128 stands for zero in the data rows.
Here are some points, each followed by its number:
[150 131  90 116 140 119 146 107 125 159 151 108 102 136  96 113 106 153
 162 131 129 131 114 145 109] 0
[114 124 145 107 113 143 107 148 142 108 136 177 117 131 155 125 141 116
 109 138 105 123 110 143 117] 1
[166 143 130  87 127 135 140 142 164 132 139 111 133  92  71 162 141  96
 142 153 145 151 147 132  82] 2
[159 144 110 159 155  72 168  63 114 165 156  69  82 133 103 136 112 159
 152 131 141 154  97 145 118] 3
[127 127 130 119 129 127 126 129 134 126 129 135 131 123 133 134 132 123
 129 137 127 130 126 127 125] 4
[119 114 125 129 147 102 134 110 120 118 134 147 108 111 146 160 121 124
 110 123 118 149 115 141 122] 5
[132 137 125 104 101 167 106 161 145 130 115 136 156 128 117 104 137 112
 126 130 128 121 134 134 132] 6
[124 121 134 135 143 122 130 125 125 133 140 133 132 146 136 126 139 136
 130 126 142 118 133 103 132] 7
[163  78 135 131 202  68 133 139 162 178 179 117 110  98 105 210 160 124
 108 134 160 183 142 137  78] 8
[124  82 128  52 119 163  64 191 174 164 156 204 135 115 110 129 150  71
  71 143 114 158  99 179  82] 9
[125 152 140 137  96 145 127 162 140 116  84 105 165 126 161 105 125 140
 131 126 131 122 147  87 160] 10
[115 147 134 116 118 134 126 127 129 109 126 164 127 140 161 116 139 140
 134 132 105 115 115 123 143] 11
[134 124 146  84 122 145 102 184 177 145 181 222 125 155 144 110 173 136
 100 117 107 122  91 148 105] 12
[122 122 142 126 129 123 129 147 139 130 151 135 110 131 127 140 141 133
 115 125 127 121 124 135 106] 13
[134 131 138 119 119 173  83  39 132 200 183  91 139 194  34  52  97 129
 168 164 115 123  86 206  89] 14
[115 127 159  71 145  82 134 137 169 125  97  77 138  38 130 235 133  87
 106 198 145 210 156 113  92] 15
[125 170 148 119 125 122 148 127 147 106 137 146 117 129 144 148 143 145
 144 139 111 114 120 125 122] 16
[ 92 155 163 130 108 135 160 103 111  80  86  87 153 121 136 140 147 111
 174 164 160 100 180  38 166] 17
[150 147 123 129 144  75 165  66 107 126 154  86  70 126  97 154 125 151
 169 143 118 148 111 156 105] 18
[145 137 130 132 140 131 126 129 141 133 140 132 142 134 112 121 139 144
 140 126 133 121 137 125 134] 19
[ 99  86 127 108 135 142 123 134 118 140 153 149 115 149 112 123 139  95
 111 136 140 118 116 135 102] 20
[130 133 119 111 134 107 139 105 128 104 125 117 105  94 107 175 120 106
 137 143 112 151 135 146 111] 21
[ 66 136 160  74  69 162  62 189 145  71 160 255 106 148 208 105 169  96
  63 144  70 104  68 164 116] 22
[118  68 111 157 159 123 115 123  94 151 126 134 131 141 147 115 127 127
 105 105 145 138 123 117 145] 23
[129 155 165 184 105 146 114 154 127 103 106 129 144 142 161 117 148 163
 123  96 121 101 145 122 146] 24
[134 100  87 139 103 183 111 166 108 152  97  82 158 135  81  68 104  88
 137 130 195 107 174  82 138] 25
[103 126 167 147 117 149  92 169 118 112 110 138 161 152 183 100 162 135
 104 126 141 102 138  73 161] 26
[ 98  79 108 106 125 182  70 154 121 144 163 255 132 190 154  56 141 117
 101 112 109  99  87 159 151] 27
[144 198 171 147  91 117 118 141 143  50  66  94 168  95 150 156 138 134
 136 142 108 130 177 111 160] 28
[166 193 144 112 128  97 150 164 182 111  99  85 141  72 139 199 135 155
 145 142 121 178 163 115 110] 29
[ 75 211 184 148  45 166 131 161 114  17 101 232 118 170 214  83 143 169
 128 112  52  45 106 124 175] 30
[103 170 140  93  72 179 107 136 128  73  76 150 155 131 142 108 119  96
 132 164  96 119 146 120 160] 31
[154 104  93 105 156 106 149 146 153 168 167 147  90 121 128 149 102 134
 119 110 123 144 100 150  92] 32
[146 157 154 135 134 121 117 144 155 123 131 140 140 122 141 143 146 160
 133 118 118 128 140 132 134] 33
[103  87 115 101 127 170  80 150 106 149 172 240 135 176 143  66 143 105
  95 124 110  93  79 154 137] 34
[116 104 120 108 132 120 114 120 117 116 145 173 111 135 134 138 124 110
 109 123 102 139 102 157 116] 35
[114  93  96 155 160  83 184 129  99 162 140  90  76 126 165 148 101 145
 121  88 158 131 104 109 115] 36
[ 44 158 160  65 108 100 159 140 128  88 164 255  79 151 248 145 157 151
  91 137  60 126  65 127 129] 37
[141 126 101 122 141 128 144 109 131 150 149 122 112 133 108 119 117 141
 149 127 126 133 120 139 111] 38
[157 149  89 180 108 112 170 125  96 107  78  94  87 106 126 151  42 156
 148  69  89 144 114 189 133] 39
[124 184 169 120  84 174  58 154 136  83  87 191 189 136 141  76 154 123
 138 126 104 102 154 126 175] 40
[129 111  99 137 112 149 123 146 115 141  92 131 135 130 141 104  95 115
 112 108  92 133 110 132 145] 41
[159 128 171 171 159  98 107 145 167 132 208 243  90 171 167 131 161 199
 104  61  99 123  89 192 112] 42
[140 135 109 157  65 170 113 193 129 139  58  70 156  98 148 133  90 134
 126  72 105 134 136 139 134] 43
[118 203 130  57  62 148 124 168 167  75 129 226 113 125 137 143 139 133
 145 152  55 123 105 172 116] 44
[137 134 130 106 125 137 131 135 149 129 132 123 136 113 105 135 136 113
 135 142 129 140 135 138 112] 45
[115 157 138 119 114 139 126 128 126 105 129 181 133 146 169 112 143 141
 129 130 100 110 122 125 156] 46
[118  90  98 109 106 158 110 143 120 144 110 130 134 119 110 113 100  82
 103 125 127 139 107 154 121] 47
[130 151 135 103 117 136 121 139 140 113 133 161 127 127 133 133 132 124
 132 135 107 132 119 144 120] 48
New points follow, each followed by the numbers of its five nearest points above by angle, seen from the average point of the numbered points, nearest first.
[123 113  91 122 110 152 123 136 117 133 100 132 132 127 143 113 110 118
 121 120  89 132 114 133 149] 41 47 43 39 25
[126  89 117 142 147 126 125 125 110 148 125 137 136 134 139 116 119 119
 105 105 144 129 124 127 144] 23 36 7 41 25
[131 221 196 162  68 131 127 133 146  43  52  74 179  81 158 164 132 139
 147 144 117 129 186 108 160] 28 10 17 29 24
[126  79 112 146 150 127 116 128 109 145 124 135 127 134 134 122 120 121
 114 113 151 134 126 116 144] 23 7 36 25 20
[163 124  73 153 164  86 188  93 129 168  81   0 141  68  60 170  98 137
 185 142 202 162 186  56 137] 4 3 45 19 38
[105 138 144 100 141 114 127 132 141 110 144 192 109 144 184 129 142 139
 113 139  96 108  93 128 129] 37 11 22 1 46
[136 137 134 120 127 151  98  51 134 179 173 103 139 180  60  68 132 126
 149 157 118 130 122 176  85] 14 38 0 3 19
[169 215 157 109 126  74 156 154 189 107 103  46 151  57 132 222 124 157
 138 136 110 186 169 104 115] 29 15 28 33 2
[124 109 138 138 153 122 129 124 121 139 146 132 133 149 140 116 143 142
 132 126 162 106 136  79 135] 7 23 19 26 4
[123 122 110 130 114 142 124 137 116 130 112 130 134 130 142 112 110 121
 123 122 125 133 120 128 142] 41 25 47 43 23
[112 145 148 120 117 124 145 119 115 102 108 108 137 121 135 129 129 124
 145 145 140 111 153  85 145] 17 10 28 4 7
[130 128 133 108 130 116 128 137 133 127 121 120 127 101 125 167 136 108
 122 144 133 151 136 120 113] 15 4 21 2 45
[123 134 114  96 149  93 163  76 127 101 125 115 116  75  82 195 107  91
 142 153 111 167 142 198 105] 21 18 15 5 45
[100 170 159 128 115 131 158 101  94  72  80  79 155 131 139 126 145 106
 155 183 149  98 171  38 179] 17 10 28 31 4
[126  80 116 147 149 124 124 123 104 149 122 136 140 132 138 116 114 116
 104 122 141 127 119 122 147] 23 7 36 41 47
[164 158  68 176 147 103 174  98  93 108  83  93  93 100 117 155  55 160
 132  61  89 152 119 207 142] 39 3 18 0 36
[128 136 129 124 127 123 137 119 126 115 121 115 125 110 112 150 125 120
 131 138 125 137 135 136 116] 21 4 45 15 18
[126 107 117 138 137 109 146 126 118 143 132 116 111 123 137 134 121 134
 126 116 135 129 118 118 125] 36 3 23 7 38
[108  88 125 104 130 147 120 135 121 142 160 152 116 138 105 113 142  94
 108 134 139 119 112 134 103] 20 9 34 47 35
[119 151 120 143  98 128 116  68 101 149 163 102  87 172  93  56 107 129
 131 136 118 111  83 170 108] 14 0 38 3 18
[184 121  61 143 173  53 216  91 139 180  70   0 143  64  56 179  86 129
 205 148 221 163 210  43 137] 4 3 45 38 19
[125 235 185 162  80 141 120 141 144  38  35  74 187  75 173 166 142 143
 155 156 111 119 200 100 159] 28 10 17 29 31
[113  96 127 106 153 114 105 119 104 124 161 205  96 128 154 139 126 105
  92 122  94 137  80 179 114] 35 34 5 1 27
[107  79 120 103 132 139 121 143 116 149 163 161 111 145 105 118 136  95
 107 142 142 112 115 137  96] 20 34 9 47 35
[114 100 117  97 138 114 116 120 106 131 149 194  98 126 144 140 119 101
  94 134  84 152  89 176 115] 35 5 9 1 34
[111 111 121 141 132 110 142 131 122 143 135 118 114 131 139 125 126 137
 123 109 135 118 120 118 124] 36 23 7 3 38
[134 123 128 146 114 142 108  83 131 183 149 118 132 160  89  88 130 117
 125 129 128 132 105 176 111] 14 38 0 3 47
[143 105 132 123 173 100 133 128 152 156 156 124 119 106 115 173 141 130
 121 129 139 157 129 135 101] 8 32 4 13 15
[114  86  59  84 127 142 144  96  90 139  85  79 118  89  77 141  65  35
 113 141 143 165 127 149 107] 47 21 4 45 25
